In the data rows, zero lies at 7.5, halfway between 7 and 8.
Here are some points, each followed by its number:
tensor([ 9,  9, 10,  9,  9,  9, 10, 10, 10, 11, 10, 11, 10, 10, 10,  9,  9,  9,  9,  9,  9,  8,  8,  9,  8,  9,  9,  9,  9,  9,  9,  9,  9,  9,  9,  8,  9,  9,  9,  9,  9,  9,  9,  9,  9,  8,  9,  9, 10, 10, 10,  9]) 0
tensor([ 9,  9,  9,  9,  9,  9, 10, 10, 11, 11, 15, 15, 15, 15, 15, 12, 12, 14, 12, 12, 14, 15, 13, 10, 11, 10, 10, 11, 12, 11, 10, 10, 10,  9,  9,  9,  9,  9,  9,  9, 10, 10, 11, 12, 13, 15, 14, 15, 15, 15, 13, 11]) 1
tensor([9, 8, 8, 8, 9, 9, 8, 9, 8, 8, 9, 9, 9, 9, 8, 9, 9, 9, 8, 9, 8, 8, 9, 9, 8, 9, 9, 9, 9, 9, 9, 9, 9, 9, 9, 8, 8, 9, 8, 8, 8, 8, 8, 8, 8, 8, 9, 9, 9, 8, 8, 9]) 2
tensor([10, 10, 11,  9,  9,  9,  9,  9,  8,  9,  9, 10,  9, 10, 10,  9,  9,  9,  9,  9, 10, 10, 10,  9, 10,  9,  9,  9,  9,  9,  9,  9,  9,  9,  9,  9,  9,  9,  9,  9,  9,  9,  9,  9,  9,  9,  9,  9,  9,  9,  9,  9]) 3
tensor([9, 9, 9, 9, 9, 9, 8, 8, 8, 9, 8, 8, 8, 9, 9, 9, 9, 9, 9, 9, 9, 8, 8, 8, 8, 9, 9, 9, 9, 9, 9, 9, 9, 9, 9, 9, 9, 9, 8, 8, 9, 9, 9, 9, 8, 8, 8, 8, 8, 8, 8, 9]) 4
tensor([ 9,  9,  8,  9,  9,  9,  9,  9, 11, 10,  9,  9,  9,  8,  9,  9,  9,  9,  9,  9,  9,  8,  9,  9,  9,  9,  9,  8,  8,  9,  9,  9,  9,  9,  9,  9,  8,  9,  9,  9,  9,  9, 10, 14, 12, 15, 11, 12,  9,  9,  9,  9]) 5
tensor([ 9, 10, 11, 10, 10,  9, 11,  9, 10,  9, 10, 10, 10, 10, 10,  9, 10, 10, 10, 10, 10, 11, 11, 10, 11,  9,  9, 10, 11, 11, 10, 10, 10, 10, 10, 12, 11, 10, 11, 10, 10,  9,  9,  9,  9,  9,  9,  9,  9, 10, 10, 10]) 6
tensor([10, 10, 12, 10,  9,  9, 10,  9,  9,  8,  8,  8,  9,  9,  9,  9,  9,  9,  9,  9,  9,  8,  9,  8,  9,  9,  9,  8,  9,  9,  9,  9,  9,  9,  8,  8,  8,  9,  9,  9,  9,  9,  9,  9,  8,  9,  9,  9, 10, 11, 10, 10]) 7
tensor([ 9,  9, 10,  9, 10, 10, 10,  9,  9, 10,  9,  9,  9,  9,  9,  9,  9,  9,  9,  9,  9,  9,  9,  9,  8,  9,  9,  8,  8,  8,  9,  9,  9,  9,  9,  9,  9,  9,  9,  9,  9,  9,  9,  8,  9,  9, 10,  9, 10,  9,  9,  9]) 8
tensor([ 9,  9,  9,  9,  9,  9, 13, 11, 10,  9,  9,  9,  9,  9,  9,  9,  9, 10, 10,  9,  9, 10,  9,  9, 10,  9,  9,  8,  9,  9,  9, 10, 10, 10, 10, 12, 11,  9,  9,  9,  9,  9,  9,  9,  8,  8,  9,  9,  9, 10, 10,  9]) 9
tensor([ 9,  9,  8,  9,  9,  9,  9,  9,  8,  9,  9,  9,  8,  8,  8,  9,  9,  9,  9,  9,  9,  9,  9,  9,  9,  9,  9, 10,  9,  9,  9,  9,  9,  9,  9,  9, 10, 10,  9,  9,  9,  9,  9,  9,  8,  9,  8,  8,  8,  9,  9,  9]) 10
tensor([ 9,  9,  9,  9,  9,  9, 11, 10, 10, 10, 10, 10, 10,  9, 10, 10, 10, 10,  9,  9, 10, 10, 11, 10, 11, 10,  9, 10, 10, 10, 10, 10, 10,  9,  9,  9, 10, 10, 10,  9,  9,  9, 10,  9, 10,  9,  9, 10, 11, 12, 10, 10]) 11
Which two points above are nearest to each new point? Their numbers follow each, nearest first.
tensor([ 9, 10, 10, 10, 10, 10, 14, 12, 14, 11, 11, 11, 12, 15, 14, 11, 10, 11, 10, 10, 11, 11, 11, 11, 12, 10, 10, 11, 10,  9,  9, 10, 10, 10,  9, 10, 11, 10, 10, 10, 10, 10, 11, 15, 13, 14, 12, 14, 15, 15, 12, 10]) 1 11
tensor([ 9,  9,  9,  9,  9,  9,  9,  9,  8,  8,  9,  9,  9,  8,  8,  9,  8,  8,  9,  9,  9,  8,  8,  8,  8,  9,  9,  8,  8,  8,  8,  8,  8,  8,  8,  8,  8,  9,  9,  9,  9,  9,  9,  9,  9,  9,  9,  9, 10, 10,  9,  9]) 8 7
tensor([ 9,  9,  8,  9,  9,  9,  9,  9,  9,  9,  9,  9,  9,  9,  9,  9,  9,  9,  9,  9,  9,  9,  9,  9,  8,  9,  9,  9,  9,  9,  9,  9,  9,  9,  9,  9,  9,  9,  9,  9, 10,  9, 10, 11, 10, 10, 10, 10, 10, 10, 10,  9]) 8 10
tensor([ 9,  9,  9,  9,  9,  9, 10,  9,  9,  9,  9,  9,  9,  8,  8,  9,  9,  9,  9,  9,  9,  8,  9,  9,  8,  9,  9,  8,  8,  8,  9,  8,  9,  9,  9,  8,  8,  9,  9,  9,  9,  9,  9,  8,  9,  9,  9,  8,  8,  9,  9,  9]) 8 10
tensor([ 9, 10, 13, 10,  9,  9,  9,  9,  9,  9, 10, 10, 10, 10, 10, 10, 10, 11, 10, 10, 11, 13, 12, 10, 14, 11, 10, 13, 11, 12, 11, 13, 10, 10, 10, 12, 11, 10, 10, 10, 10, 10, 11, 13, 10, 10,  9,  9,  9, 10,  9,  9]) 6 11
tensor([ 9, 10,  9,  9,  8,  8,  8,  9,  8,  8,  8,  8,  9,  9,  9,  9,  9, 10,  9,  9,  9,  9,  9,  9,  9,  9,  9, 10, 10,  9,  9,  9,  9,  9,  9,  9, 10, 10, 10, 10,  9,  9,  9, 10,  9,  9,  9,  9,  9,  9,  9, 10]) 10 3
tensor([ 9,  9,  9,  9,  9,  9, 11, 10,  9,  9,  9,  9,  9,  8,  9,  9,  9,  9,  9, 10, 10, 10,  9,  9,  9,  9,  9,  9,  9,  9,  9,  9,  9,  9, 10, 14, 11,  9,  9,  9,  9,  9,  9,  8,  8,  9,  9,  9,  9, 10, 10,  9]) 9 10
tensor([ 9,  9,  9,  9,  9,  9,  9,  9, 10, 10, 11, 11, 11, 11, 12, 10, 10, 10, 10, 10, 10, 10, 10, 10, 11, 10,  9, 10, 10, 10, 10, 10, 10, 10, 10, 12, 13, 10, 11, 11, 10, 10,  9, 10, 10, 10, 10, 10,  9,  8,  9,  9]) 6 11
tensor([ 9,  9, 10, 10, 10,  9,  9, 10, 10, 10,  9,  9, 10, 11, 11, 10,  9, 10,  9,  9,  9, 10,  9,  9, 10,  9,  9, 10, 10, 10, 10, 10, 10,  9, 10, 11, 10, 10,  9,  9,  9,  9,  9,  9,  9, 10, 10,  9,  9,  9,  9,  9]) 3 6
tensor([10, 10,  9,  9,  9, 10, 11, 10, 10, 10,  9,  9,  9,  9,  9,  9,  9,  9,  9,  9,  9,  9,  9,  9,  9,  9,  9,  8,  9,  8,  9,  9,  9,  9,  9,  9,  8,  9,  9, 10, 10,  9,  9,  9, 10, 11, 10, 10, 11, 11, 10,  9]) 8 0
tensor([ 9,  9,  8,  9,  9,  9,  9,  9,  9,  9,  9,  9,  9,  9,  9,  9,  9,  9,  9,  9,  9, 10, 10, 10, 10, 10, 10, 11, 10, 10,  9, 10, 10,  9,  9,  9, 10, 10, 10, 10, 10, 10, 11, 10,  9,  9,  9,  9,  9, 10,  9,  9]) 10 11
tensor([10, 10,  9,  9,  9, 10, 11, 10, 10, 11, 10, 10, 10, 10, 10,  9,  9, 10,  9,  9,  9,  9,  9,  9,  9,  9,  9, 10, 10,  9,  9,  9,  9,  9,  9,  8,  9, 10, 10,  9,  9,  9, 10, 11, 10, 10,  9,  9, 10, 10,  9,  9]) 0 11
tensor([ 9,  9, 11,  9,  9,  9, 10, 10, 10,  9, 10, 12, 12, 13, 11, 10, 10, 10, 10, 10, 11, 11, 10, 10, 11, 10, 10, 10, 11, 11, 10, 12, 11, 10, 11, 11, 10,  9,  9, 10, 10, 10, 10, 10, 10, 10, 10, 10,  9,  9,  9,  9]) 6 11
